Rows are one point carried round by a steady rotation, each followed by how many steps it has turned.
The counts run from 0 to 303.
-1.032  -2.189  -3.498  0.960  0.906  1.898  -1.177  3.000  1.234  1.087  -2.123  -0.108  0.267  2.295  -0.407  -2.382  1.471  1.740  0.299  0.818  -1.057  -1.307  -2.605  1.374  0.298  0.248  -1.758  2.385  -0.909  1.002  -0.506  1.482  -1.821  1.875  0.930  0.335  -0.020  -1.965  2.903  1.585  2.202  -1.551  1.683  2.322  0.721  0.330  0.884  -0.558  0.471  -2.087  -2.103  0.662  2.797  0.601  -2.108  -0.121  -2.540  0.319  -1.650  1.282  0.332  0.373  0.350  -0.851  -1.409  -0.420  -0.889  -1.783  -2.659  1.470  2.646  0.734  1.848  1.474  -1.361  -3.926  -3.179  -3.914  -3.402  0.751  1.547  1.476 -> 35
4.079  -1.479  2.335  -0.707  -1.195  2.734  -0.110  -0.248  1.111  0.440  -3.633  0.098  -1.563  -0.568  -1.367  -0.196  1.783  -0.486  2.369  -3.591  -1.375  -1.198  0.857  -2.003  0.776  0.262  0.439  -2.311  -0.862  0.575  2.132  1.536  1.551  -0.621  2.794  -2.316  0.594  0.904  -0.875  0.695  1.692  0.218  2.689  -1.271  -1.802  -1.698  3.060  -0.755  -0.423  -2.537  2.062  -1.640  1.434  -0.775  -1.603  0.904  -1.578  1.146  -1.187  1.723  1.610  0.469  -0.375  -0.884  -0.982  0.756  -2.196  0.709  -1.178  -1.433  0.889  4.658  1.158  -1.003  -0.598  -0.946  -1.829  -1.351  -3.546  0.639  -0.102  -1.872 -> 220
-1.546  0.171  -0.837  0.419  1.455  0.515  0.135  3.769  -1.735  -1.033  -1.770  -1.828  -1.229  -0.608  0.738  -3.198  -0.897  0.957  -2.969  -1.165  -2.377  -1.283  -3.068  -0.884  1.710  1.059  -0.871  1.978  -0.137  1.992  0.747  -2.264  0.492  0.983  0.367  -1.338  -0.780  2.006  2.025  1.010  -0.176  0.322  1.122  1.648  -0.674  -0.584  2.443  0.088  -2.899  -1.616  2.650  1.175  1.901  -3.154  -0.793  1.475  1.816  0.282  1.900  1.949  0.054  2.368  -4.188  1.260  -0.031  1.443  -0.131  0.696  -1.835  1.837  3.256  -0.089  0.139  1.302  -0.960  -1.604  0.443  -2.932  -0.949  -3.068  -0.150  1.352 -> 98
-0.128  -1.625  -1.736  0.883  0.725  3.084  0.848  2.045  0.518  0.608  0.787  2.249  -1.621  -0.992  -0.040  -4.296  2.528  2.602  1.399  0.693  -0.322  1.141  -5.391  0.664  0.147  1.472  3.403  1.571  1.718  -1.261  -1.599  0.117  -1.467  -1.554  2.848  -0.557  -0.785  -0.204  2.824  1.240  -0.370  -1.868  -0.351  2.949  0.844  0.535  -0.588  3.194  -0.725  -0.882  -2.385  -1.102  3.130  0.521  0.204  0.789  0.002  0.080  0.166  1.346  2.170  2.634  0.974  -2.119  -0.034  0.102  -0.121  -0.525  -2.011  3.015  0.998  0.873  2.479  -0.787  -3.969  -3.508  -1.456  -2.290  -0.619  -0.675  1.938  2.566 -> 233
-0.404  -1.934  0.976  1.269  2.326  -0.992  -0.524  -0.363  -2.814  -0.111  -3.677  0.154  -1.733  -1.299  1.749  -2.934  1.985  -1.444  2.018  -1.027  -0.585  -0.432  -1.023  -1.675  2.818  -0.263  -0.409  -2.059  0.355  0.997  0.205  0.558  0.131  0.983  1.360  -0.930  0.924  0.279  0.505  2.642  2.827  1.472  1.752  -0.301  -0.499  -2.206  0.946  -0.296  -1.801  -2.944  2.457  1.891  1.502  -0.587  -3.952  1.184  0.321  -2.040  -0.768  2.714  2.274  2.540  -2.517  -1.881  1.513  0.140  0.135  0.205  -1.325  -2.169  2.624  2.658  2.687  -1.469  -1.195  -0.394  1.168  -0.680  -1.925  -3.386  -1.930  -0.321 -> 60
1.986  -2.750  -1.663  0.775  2.920  0.105  2.096  -1.573  -0.265  0.562  1.334  2.032  -2.714  -1.145  -0.693  0.191  0.373  0.818  1.596  -0.046  0.487  1.548  -3.416  0.795  -1.022  1.564  -0.292  0.346  0.069  -0.616  -1.001  2.097  -1.392  2.830  1.006  0.338  -0.050  -2.481  0.633  2.289  1.900  -0.079  0.469  2.421  -0.134  -2.027  -1.697  3.140  -0.690  -3.576  -1.081  0.123  2.077  1.198  -3.211  2.129  -1.080  -1.967  -2.256  1.493  1.514  0.340  1.588  -1.644  2.595  -2.577  -0.432  -0.414  0.501  0.013  1.092  2.535  4.075  0.016  -2.872  -1.676  -1.422  -2.834  -2.058  0.396  0.669  1.523 -> 239
-1.942  -2.437  -0.902  -0.315  -0.180  -0.998  -1.330  3.825  -1.592  1.033  -0.994  0.266  0.587  2.136  0.415  -2.355  -1.082  2.279  -0.003  -0.921  -0.329  1.791  -3.237  1.186  2.009  0.611  0.212  2.005  -0.710  0.567  0.762  -1.181  0.914  -1.259  0.648  -1.785  0.891  -2.520  2.774  0.363  0.784  -1.299  2.328  -0.250  2.425  -0.580  2.070  1.321  0.162  -2.647  0.023  3.784  2.873  -0.388  -2.012  0.656  -0.146  0.127  -0.972  3.137  0.644  0.297  -0.246  -3.379  0.720  -1.837  -0.996  0.259  -1.750  1.959  3.004  0.327  1.823  1.100  -3.613  -2.678  -2.169  -1.358  0.166  -2.075  0.367  1.470 -> 163
4.619  -2.926  1.510  -0.947  -1.174  2.373  0.982  -0.457  3.154  1.525  -1.703  0.251  1.065  -2.501  -1.938  0.281  0.530  1.951  2.939  0.078  -1.744  0.853  1.203  -0.026  -2.030  1.114  0.447  0.458  -1.245  0.141  -0.933  2.732  -0.236  -2.991  1.174  -1.950  0.055  -2.635  1.162  0.097  1.047  -0.465  1.320  0.259  -1.423  0.121  -0.326  2.487  0.229  -1.265  -2.647  -0.704  0.329  0.512  -1.768  1.458  -3.469  1.555  -3.093  0.905  0.742  -2.446  2.949  -1.721  -0.082  -0.502  -1.861  -0.501  -0.340  -0.476  1.148  2.156  1.252  -0.587  -2.091  -3.095  -2.365  -2.678  -2.535  1.905  2.156  0.436 -> 218
1.188  -4.470  -0.743  -0.228  2.972  0.064  1.322  -1.589  -0.652  1.818  -0.761  1.860  -2.753  -1.885  0.882  0.548  -1.947  -0.408  0.779  -0.917  -0.228  -0.049  -0.373  -0.965  -1.642  0.503  -1.745  -2.344  0.907  -0.766  -1.464  3.011  -1.933  1.370  -0.277  -0.442  0.479  -2.466  0.576  1.776  3.016  1.623  2.245  0.646  -0.593  -2.808  -1.272  1.756  -0.188  -2.727  0.135  0.649  1.032  0.137  -4.068  1.154  -0.689  -2.885  -2.825  1.152  2.041  0.700  -0.396  -1.103  1.865  -2.364  -1.015  0.430  0.113  -2.652  -0.218  3.292  3.970  -0.089  -1.608  0.443  0.011  -4.095  -1.458  -0.560  -1.237  0.420 -> 240
2.714  -1.967  -2.525  2.139  0.633  0.123  1.380  -0.272  -1.535  -0.421  -0.110  0.680  -0.769  -2.615  -1.702  -2.159  2.490  1.222  0.506  -1.738  2.013  2.113  -3.969  -0.958  0.785  1.481  -1.918  1.068  -2.028  0.652  0.916  -1.522  -0.315  1.484  1.046  1.667  0.360  -1.524  0.382  3.440  0.736  -0.432  0.837  2.678  0.829  -0.429  0.761  -0.323  0.117  -3.295  -1.921  -0.784  3.206  1.332  -3.026  0.838  -2.023  -0.629  -0.609  2.235  1.441  -1.265  0.037  -1.522  0.957  -1.321  -0.560  -0.302  0.453  0.956  2.778  2.317  4.376  -0.067  -2.546  -3.154  -0.120  -1.926  -2.387  -1.594  1.761  2.475 -> 270
0.246  0.335  2.052  1.678  -1.954  2.343  0.007  3.323  1.532  -0.901  -1.418  -0.553  -0.489  -1.228  -2.386  -1.030  0.514  1.726  0.681  -1.486  -1.565  -0.087  -2.646  0.434  3.181  1.646  1.698  1.778  0.152  0.733  1.884  0.212  1.901  -1.352  3.674  -2.448  0.542  0.818  1.890  -0.937  -2.155  -1.193  -1.871  0.007  -1.167  1.208  2.201  1.149  -2.871  -0.942  0.493  0.051  1.861  -0.150  2.251  1.549  -0.227  3.924  2.326  1.672  0.089  1.521  0.311  -1.995  0.307  1.155  -1.237  -0.657  -0.514  2.605  3.143  1.456  -1.734  -1.070  -1.634  -3.264  -2.392  -1.400  -2.770  0.576  0.908  -0.034 -> 152
3.038  0.273  -0.732  -0.306  0.458  1.808  2.269  1.772  0.012  -0.978  0.364  -1.493  -1.855  -0.459  -2.269  0.567  -1.138  1.223  -0.866  -5.134  -1.932  -2.390  -3.697  1.082  1.407  1.731  -2.867  -0.188  -1.685  1.225  3.238  -0.887  2.146  1.378  2.118  -0.818  1.185  -0.065  -0.065  0.676  0.828  0.062  -0.448  0.949  -0.814  -1.399  2.677  -0.486  -1.230  -4.188  0.606  -0.544  3.661  -0.168  -0.110  3.688  1.612  1.473  0.980  4.376  -0.567  0.388  -0.443  -0.275  0.242  0.427  -2.031  -0.890  -1.166  -0.519  4.079  1.601  2.227  0.149  0.273  -1.168  -0.238  -2.172  -2.113  0.621  0.710  -0.082 -> 173
0.670  -3.597  3.935  1.306  0.028  -0.394  1.332  -1.982  -0.245  0.701  -0.559  1.978  -3.952  -3.485  0.230  -0.112  -0.934  1.465  1.166  0.290  -1.782  0.926  -0.262  -1.974  -2.406  -0.505  0.365  -0.853  0.881  0.329  0.332  3.810  -0.175  -1.990  1.854  -1.313  -0.473  -0.378  0.493  -0.795  0.572  1.935  -0.441  1.978  -2.691  -2.123  -0.249  3.834  -2.527  -1.342  0.920  -2.001  -0.057  -1.919  -1.043  1.592  1.586  1.201  -1.244  -0.432  2.049  0.808  0.209  -0.850  2.377  -0.061  0.463  1.946  1.429  -0.930  0.358  3.228  2.057  -0.707  -0.516  0.415  -0.755  -1.988  -1.748  -1.367  0.812  0.471 -> 256
0.115  -2.346  -1.051  1.936  1.013  0.976  -0.847  1.743  0.112  1.252  -0.825  1.481  0.065  -0.906  -0.067  -4.340  1.880  3.249  2.263  1.170  1.161  2.225  -2.828  -0.481  -0.471  0.684  1.821  2.713  -0.338  -0.429  -1.653  -0.321  -2.140  -0.754  1.789  0.037  -0.330  -2.206  2.216  1.955  0.527  -1.644  0.348  1.845  1.344  0.561  -0.047  1.117  0.356  -1.067  -1.973  -0.030  1.420  -0.566  -2.524  -0.491  -2.557  0.203  0.001  0.794  1.164  0.051  0.504  -1.808  -0.031  -1.411  -1.025  0.402  -2.024  2.503  1.021  0.479  1.585  -0.178  -4.044  -3.632  -2.338  -1.896  -1.913  -1.476  1.565  1.462 -> 265
-1.247  -3.195  2.284  -2.121  0.474  0.251  -0.036  1.801  1.909  1.703  -0.891  1.266  -1.616  -0.692  0.159  0.719  -3.098  2.185  -0.367  1.883  -3.088  -1.512  0.155  0.541  -2.754  -0.368  0.929  1.046  0.608  -1.330  -0.030  5.387  -0.724  -1.281  1.211  -2.945  0.941  -1.706  1.948  -1.457  0.196  -0.151  0.644  0.904  -1.269  0.284  0.499  4.995  -3.455  1.110  -0.671  0.801  -0.463  -1.616  0.953  0.915  0.415  1.564  -2.334  -0.273  0.727  0.529  1.142  -0.095  1.291  -0.567  -0.363  -1.242  -0.268  1.594  0.658  1.180  -1.051  1.377  -1.809  -1.834  -2.239  -4.116  0.480  1.872  0.221  -0.949 -> 181
-0.177  -3.129  0.994  -1.846  0.736  0.453  0.874  0.746  -0.659  0.791  -1.308  0.663  -1.083  -0.961  -0.276  -2.805  -0.307  2.818  -0.336  -0.382  -2.754  1.770  -1.959  -1.471  -2.304  0.063  2.336  1.144  3.080  -1.253  -0.919  1.407  -0.156  -3.134  1.208  -2.574  -1.389  -0.494  2.989  -0.919  -0.668  -0.045  3.100  2.993  -1.185  -1.076  0.640  5.441  -2.224  -0.182  -0.729  -0.595  1.585  -2.931  0.257  1.352  1.410  0.979  -1.557  0.501  1.765  0.549  -1.106  -1.367  -0.019  0.298  -0.638  1.052  -1.148  0.908  -0.564  2.281  0.703  -0.321  -1.387  -1.147  -0.674  -2.349  1.992  -1.807  1.726  1.992 -> 229
-2.306  -2.708  3.882  3.030  -0.534  -1.039  -1.924  0.799  -0.732  -0.038  -2.603  -0.158  -1.940  0.605  1.357  -2.270  -0.613  -0.556  1.885  -0.193  -0.125  0.879  -0.111  -1.362  2.835  -0.901  0.195  -0.596  -2.132  1.643  2.086  2.273  1.145  0.248  2.195  0.543  1.345  0.359  -0.487  -0.295  2.440  2.060  0.944  -0.019  -0.721  1.127  1.207  -1.716  -2.574  -2.436  2.025  2.296  1.211  -0.497  -2.912  0.005  0.848  0.121  -0.702  1.238  1.023  1.440  -1.806  -0.934  0.344  -0.560  -0.327  1.378  -0.379  -0.553  3.715  2.874  1.280  -0.112  -0.730  -1.390  -0.123  -1.566  -5.606  -3.345  0.088  -0.859 -> 290
1.194  -3.355  1.982  0.699  -1.255  0.020  -1.752  2.889  0.395  -0.935  -1.569  0.187  1.951  -1.807  -1.553  1.606  -0.494  3.502  0.079  1.200  -1.028  1.543  -0.607  -1.141  -1.032  0.947  -1.053  3.187  -0.370  0.291  0.050  0.883  0.170  -2.078  0.726  -2.024  1.079  -1.976  -0.293  -0.339  0.514  -0.761  2.191  -0.476  0.238  1.456  0.079  1.566  -1.880  -0.010  -1.710  1.800  -0.614  -2.029  -1.379  0.738  -3.699  2.622  -2.203  0.319  -0.196  -1.834  0.621  -1.332  0.729  -0.635  -1.245  1.363  0.731  2.243  4.854  1.008  -0.928  0.753  -2.075  -3.892  -2.266  -2.088  -2.841  -0.637  1.286  0.022 -> 116
1.473  -2.602  0.185  0.529  -1.037  -0.156  -1.509  2.826  -0.854  -0.483  -2.722  -0.613  2.012  -2.558  -1.436  -2.180  1.334  3.387  1.145  0.357  -0.367  2.692  -2.170  -1.560  0.016  0.989  1.027  3.990  -1.681  0.468  -0.460  -2.701  -0.834  -1.489  1.556  -0.653  -1.189  -1.545  1.794  1.264  -0.240  -1.366  3.380  0.354  -0.330  1.133  -0.095  1.272  -1.052  -1.202  -2.125  0.432  1.660  -1.859  -0.892  0.296  -3.482  2.412  -0.361  1.493  0.288  -1.525  -1.473  -1.899  0.094  -0.220  -1.556  0.886  -0.077  3.268  3.577  0.388  1.474  -0.597  -2.315  -4.009  -1.947  -1.980  -2.208  -1.638  2.986  1.954 -> 297
-0.246  1.186  0.024  2.054  2.107  3.986  1.038  2.000  1.105  -0.369  -1.771  -0.253  -2.365  -1.584  0.171  -2.259  0.089  0.283  -0.279  -0.536  -1.213  -3.156  -1.452  -0.210  3.377  0.549  0.138  1.494  1.897  0.496  -0.268  0.853  -1.258  2.294  3.978  -2.651  2.350  1.885  1.087  -0.136  -0.735  -0.093  -1.074  0.494  -0.778  0.897  0.669  -1.124  -3.393  -0.111  2.300  0.041  2.002  -0.925  -0.848  2.868  -0.923  -1.651  2.079  2.314  1.382  2.364  -2.142  0.560  -0.107  1.705  -0.470  -0.563  -3.224  1.368  3.293  1.089  -0.270  0.343  -0.948  -2.204  -0.099  -2.865  -2.792  1.085  -2.164  0.313 -> 103
0.419  -3.042  2.483  -1.280  1.031  -1.888  1.429  0.447  -2.487  2.411  -0.634  2.287  -0.879  -1.571  1.442  -1.112  -3.002  1.679  1.648  -0.321  -0.850  2.000  -0.512  -0.787  0.226  -0.299  0.943  -1.678  1.835  -2.002  -0.447  1.534  0.995  -1.183  0.181  -3.367  1.342  -2.316  1.490  -0.223  0.778  1.964  2.693  -0.867  -0.222  -1.641  0.062  4.655  -1.627  -1.062  2.331  2.629  -0.491  -0.922  -2.801  1.019  0.939  -0.884  -1.871  1.326  2.375  -0.192  -0.141  -2.905  3.204  -1.940  0.785  0.678  0.937  -0.913  0.199  2.734  1.636  -0.869  -2.880  -0.181  -0.552  -1.595  -0.246  -1.364  -2.340  -0.931 -> 160
0.320  -1.052  -0.477  -1.598  2.193  2.335  0.164  3.270  -0.870  0.177  -2.543  1.871  -1.261  -0.664  2.415  -1.982  -2.086  1.898  0.810  -0.039  -0.386  -1.123  -0.014  -0.615  1.329  1.525  0.520  1.249  2.355  -1.725  -2.917  1.282  -0.033  1.151  1.427  -4.385  1.533  0.356  1.388  0.337  1.082  -0.188  1.169  -0.897  -0.704  -0.385  -0.299  1.451  -1.799  0.065  2.496  2.615  1.977  -0.906  -3.284  0.826  -0.854  -2.730  -0.046  1.499  2.260  1.569  -1.905  -0.370  0.261  0.486  -0.046  -1.731  -2.249  -0.730  0.828  0.816  0.165  0.146  -1.767  -1.911  -0.215  -3.048  -0.153  1.124  -4.414  -1.272 -> 134
-1.605  -4.036  -1.144  -0.278  1.644  -0.794  0.064  0.220  -0.908  1.928  1.238  2.507  -2.853  0.320  1.995  -1.246  -1.169  2.631  -0.151  2.038  -0.792  0.965  -3.522  -0.045  -2.953  0.738  -1.291  0.807  0.885  -0.920  -1.280  2.230  -1.893  1.362  -0.554  0.752  0.414  -2.640  3.622  0.538  2.418  0.679  1.229  2.255  1.323  -1.226  -1.807  3.489  -0.773  -2.038  -1.316  0.804  0.310  -0.131  -2.089  1.990  0.077  -2.057  -2.552  0.868  2.095  0.318  -0.234  -0.506  1.397  -1.475  0.549  -0.477  -0.414  0.498  0.784  1.382  2.491  1.663  -1.929  -1.123  -1.858  -4.112  0.152  -0.869  0.434  1.493 -> 31
2.229  -2.110  1.425  -1.267  1.400  3.498  -0.034  -0.460  3.022  1.070  -2.329  1.984  -3.087  -0.183  -0.229  -0.092  -0.123  -0.215  2.374  -0.763  -1.604  -1.714  1.290  -0.851  1.253  0.095  1.112  -2.076  1.484  -0.171  -0.060  6.246  -0.847  0.225  3.280  -2.979  1.476  0.456  0.527  -0.061  2.408  0.538  0.283  -0.058  -2.460  -0.214  -0.298  0.301  -1.417  -1.579  1.662  0.263  0.231  0.547  -1.870  1.296  -1.321  -1.365  -2.554  0.134  2.031  1.622  1.318  -0.831  -0.897  0.659  -1.588  -0.584  -1.907  -2.362  0.172  3.368  0.530  -0.253  -1.186  -2.328  -1.931  -3.864  -3.066  2.089  -2.062  -1.101 -> 6
4.828  -0.936  -3.398  0.449  -0.094  1.382  2.381  3.040  0.033  0.011  0.475  0.284  1.403  -1.033  -2.062  -0.342  0.128  3.360  0.147  -2.754  -1.172  -0.101  -3.283  0.837  0.945  2.282  -1.114  2.311  -0.903  -1.002  -0.031  -1.120  0.281  0.669  0.712  -2.152  0.671  -2.110  2.032  1.305  -1.279  -3.246  0.643  0.565  0.459  -0.425  0.658  0.700  -0.016  -2.648  -1.492  1.154  1.856  0.278  -0.121  2.078  -3.392  1.404  -0.415  2.144  -0.787  -1.701  1.016  -2.090  0.092  -0.232  -0.946  -1.688  -0.155  1.513  1.011  0.700  2.515  0.126  -1.476  -3.337  -0.356  -1.808  -0.475  2.093  0.431  1.313 -> 169
-1.715  -0.719  -2.326  1.358  1.113  0.438  0.168  2.901  -1.288  -0.761  -0.210  -0.929  -1.827  -1.703  -0.088  -3.182  -0.258  2.360  -2.501  0.054  -1.313  -0.967  -4.911  0.075  1.217  1.388  -0.682  3.831  -0.050  1.416  0.785  -2.197  -1.676  0.667  1.659  -1.173  -1.113  -0.034  2.328  -0.279  -0.819  0.076  0.729  1.418  -0.068  1.069  1.273  1.582  -2.663  -1.214  0.003  0.336  1.494  -2.704  0.310  1.120  -0.248  1.586  1.243  1.533  0.474  0.690  -2.777  1.235  -0.081  0.604  -0.691  -0.427  -1.086  3.080  4.069  -0.969  0.534  0.524  -2.099  -2.653  -0.344  -3.129  -1.251  -1.011  2.170  3.125 -> 99
-1.290  -0.038  3.424  1.233  -1.779  -0.504  0.116  0.231  -1.819  -0.700  -0.914  1.511  -1.680  -0.936  -0.143  -1.683  0.236  1.136  1.636  -2.430  -1.526  1.231  -3.622  0.610  4.483  0.501  1.769  -0.242  -0.203  0.732  2.601  1.123  2.286  -0.501  3.455  -0.764  1.469  -0.754  0.482  -0.324  -0.188  0.588  -2.375  -1.027  1.368  -0.752  1.579  1.865  -1.283  -1.061  1.855  -0.169  1.805  1.121  -0.074  1.570  2.246  0.293  1.597  2.237  1.159  2.646  0.199  -4.956  1.529  -0.082  -0.275  1.321  -0.983  0.524  2.116  2.749  0.436  -0.964  -1.764  -1.641  -0.965  0.266  -2.938  -0.920  -0.975  -0.841 -> 157
